In the rows, 128 means zero.
Named moves, each a turn or a mirror, and the order they were made in; the first pair answered
mavuz:
[111  92 135 104 134 121 116 160 133 147 153 101 142]  ->  [105 111 151  97 130 129 128 168 138 148 146 106 140]
[156 120  94  96 160 119 104  98 124  88 168 113 149]  ->  [134 182 143  69 149 138 145 128 137  93 153 140 136]
[124 150 141  69 160 118 164 127 135 126 172 149 129]  ->  [141 103 102  90 166 102 132 105 125 117 182 128 138]
tum:
[112 108 144  86 145 110 172 173 113 142 159 128 157]  ->  [122  91 119 123 170 108 168 159  91 130 152 153 158]
[129 144 100  89 126 158 125  99 148  92 133 108 154]  ->  [117  92  98 105  97 152 125 125 143 116 125  89 160]
[125 147  96  95 101 134 151 106 109  75 110 110 122]  ->  [116 113  99 101  80 129 149 124 107  92 106  93 127]
sife:
[114 100 107 152 134 128 166 179  81 133 122 181 139]  ->  [142 107  65 103 134 138 129 146 103  72 119 145 163]
[111 191 150 122 155 148 181 154 105 112 125 208 127]  ->  [136 194 113  79 155 158 149 127 126  63 121 179 150]
[ 98 110 118 121  97 140 128 159 130 127 125 114 133]  ->  [102 107 115 120  95 140 127 159 131 123 123 115 133]
disup:
[156 153  87 157 150 132 127 102 114  86  83 156 140]  ->  [147 176 118 142 117 146 121 114 147  98  57 135 131]
[140 161 134 125 150 135 125 112 131  96 108 141 121]  ->  [133 160 155 135 129 132 119 118 146 122  96 126 108]
[116 152 131 109 152 149 150 158 119 133 120 166 121]  ->  [112 152 145 117 138 149 148 162 130 151 113 158 114]
[113 111 154 112 109 113 127 162 128 151 147  92 138]  ->  [118  94 136 124 133 104 130 152 105 146 165 108 142]
roz:
[117 138 146 140 127 128 132 143 124 144 119 160 120]  ->  [118 139 150 144 119 128 121 137 135 150 116 150 112]
[113 123 145 148  73 161 130 154 135 120  58 119 136]  ->  [111 122 140 143  75 163 137 160 126 112  60 122 144]
[146 105 105 149 137 111  95 100 140 126 134 102 121]  ->  [146  98  97 136 137 116  99 107 135 114 134 104 131]

(two moves a pair)
[123 161 138 105 129 127 149  97 151 139 135 128 124]  ->  [120 115 136 148 121 116 141 106 135 172 133 122 119]
disup, tum
[154 104 101 125 157 136 127 140  98 109 129 135 145]  ->  [147 159 140  98 162 137 144 144 115 115 142 140 131]
sife, tum
[188 123  64 130 162 157 137 100 119  65 122 119 143]  ->  [153 126 143 220 150 134 163 128 113 173 122 143  91]
sife, roz
[134  88 114 119  99 113  91 114 141 145 139  74 137]  ->  [123 199 162 109 132 141 144 124 142 127 118 153 116]
tum, mavuz
[111 133 159 175 101 132 135 144 122 165  88 156  95]  ->  [125 103 135 180  89 125  98 120 136 163  86 119 101]
roz, mavuz
[136 155 163 180 104 131 118 130 163 167  83 108 104]  ->  [155 126 114 197 121 135  95 111 148 134  69 116 119]
roz, tum
[136 158 123 125 108 181 136 114 141  95  84 165 116]  ->  [143 150 121  91  93 171 114 101 162  93 102 120 124]
mavuz, tum
[161 129 148 101 174 136 118 104 147 110 137 134 114]  ->  [145  72 152 109 148 121 120 132 135 146 147 104 121]
tum, disup
[156 143 118 111 167 130 112 108 115  60 120 168 157]  ->  [118 125 168  64  94 133 128 164 145 105 119 110 157]
mavuz, tum
[125  96  97 107 143 111 123 121 102 119 169 104 147]  ->  [119 143 119  65 121 134 133 135 126  99 144 104 147]
disup, mavuz
[141 138 154 112 136 147 134 102 164 133 131 125 137]  ->  [136  92 137 129 116 142 126 114 157 144 122 110 143]
tum, sife
[102 146 163 144 149 123 174 163 106 159 144 168 116]  ->  [120  89 109  79 101 132 120 153 139 114 132  81 158]
sife, tum
[177 148  91 129 169 134 119  61 161  95 136 129 140]  ->  [128 177 184 134 139 128 175 119 166 180 150 138 107]
sife, tum
[153 126 110 144 121 129  91 110 119  81  94 142 143]  ->  [138 132 130 163 135 127 124 133  98  99 100 178 136]
sife, disup
[119 125 144 139 118 132 132 131 110 136 130 165 120]  ->  [118 138 151 112 113 139 136 135 118 125 136 157 124]
disup, tum
[119 123 165 165 130 124 107 115 147 161 123 126  95]  ->  [130 127 149 152 126 129  87 100 161 141 116 112 100]
tum, roz
[124 121 131 157 136 122 118 128 123 139 149 117 121]  ->  [130 133 120 145 151 126 124 123 117 115 152 131 128]
disup, roz
[132 116 133 141 147 130 111 127 137 149 138  90 138]  ->  [140 120 114 140 162 135 110 120 130 129 136 104 142]
roz, tum
[151 104 114 188 148 102  97 116 103 148 145 138 120]  ->  [163 165 131 131 155 105  91  95 136 123 171 117 118]
tum, mavuz
[109  87 101  93  94 127 122 158 118 129 100 104 163]  ->  [ 99  97 111  95  97 132 142 171 110 131 100 125 161]
roz, disup
[126 102 132 121 114 113 115 131 149 150 166  85 128]  ->  [116  94 140 124 114 115 133 148 134 160 166 102 130]
roz, sife
[154 116  88 171 166  87 133  78 119 133 153 145 111]  ->  [128 175 161 109 134  91 157 103 157 161 173 117  98]
tum, sife
[149  48  71 122 168 114 100 112  89 144 159 147 163]  ->  [104 104 151 126 147 134 171 177  86 188 127 204 138]
disup, sife
[110 117 129 135 123  73 143 130  88 122 187 108 124]  ->  [107 164 144  83  95  99 145 138 122  92 157  97 129]
disup, disup
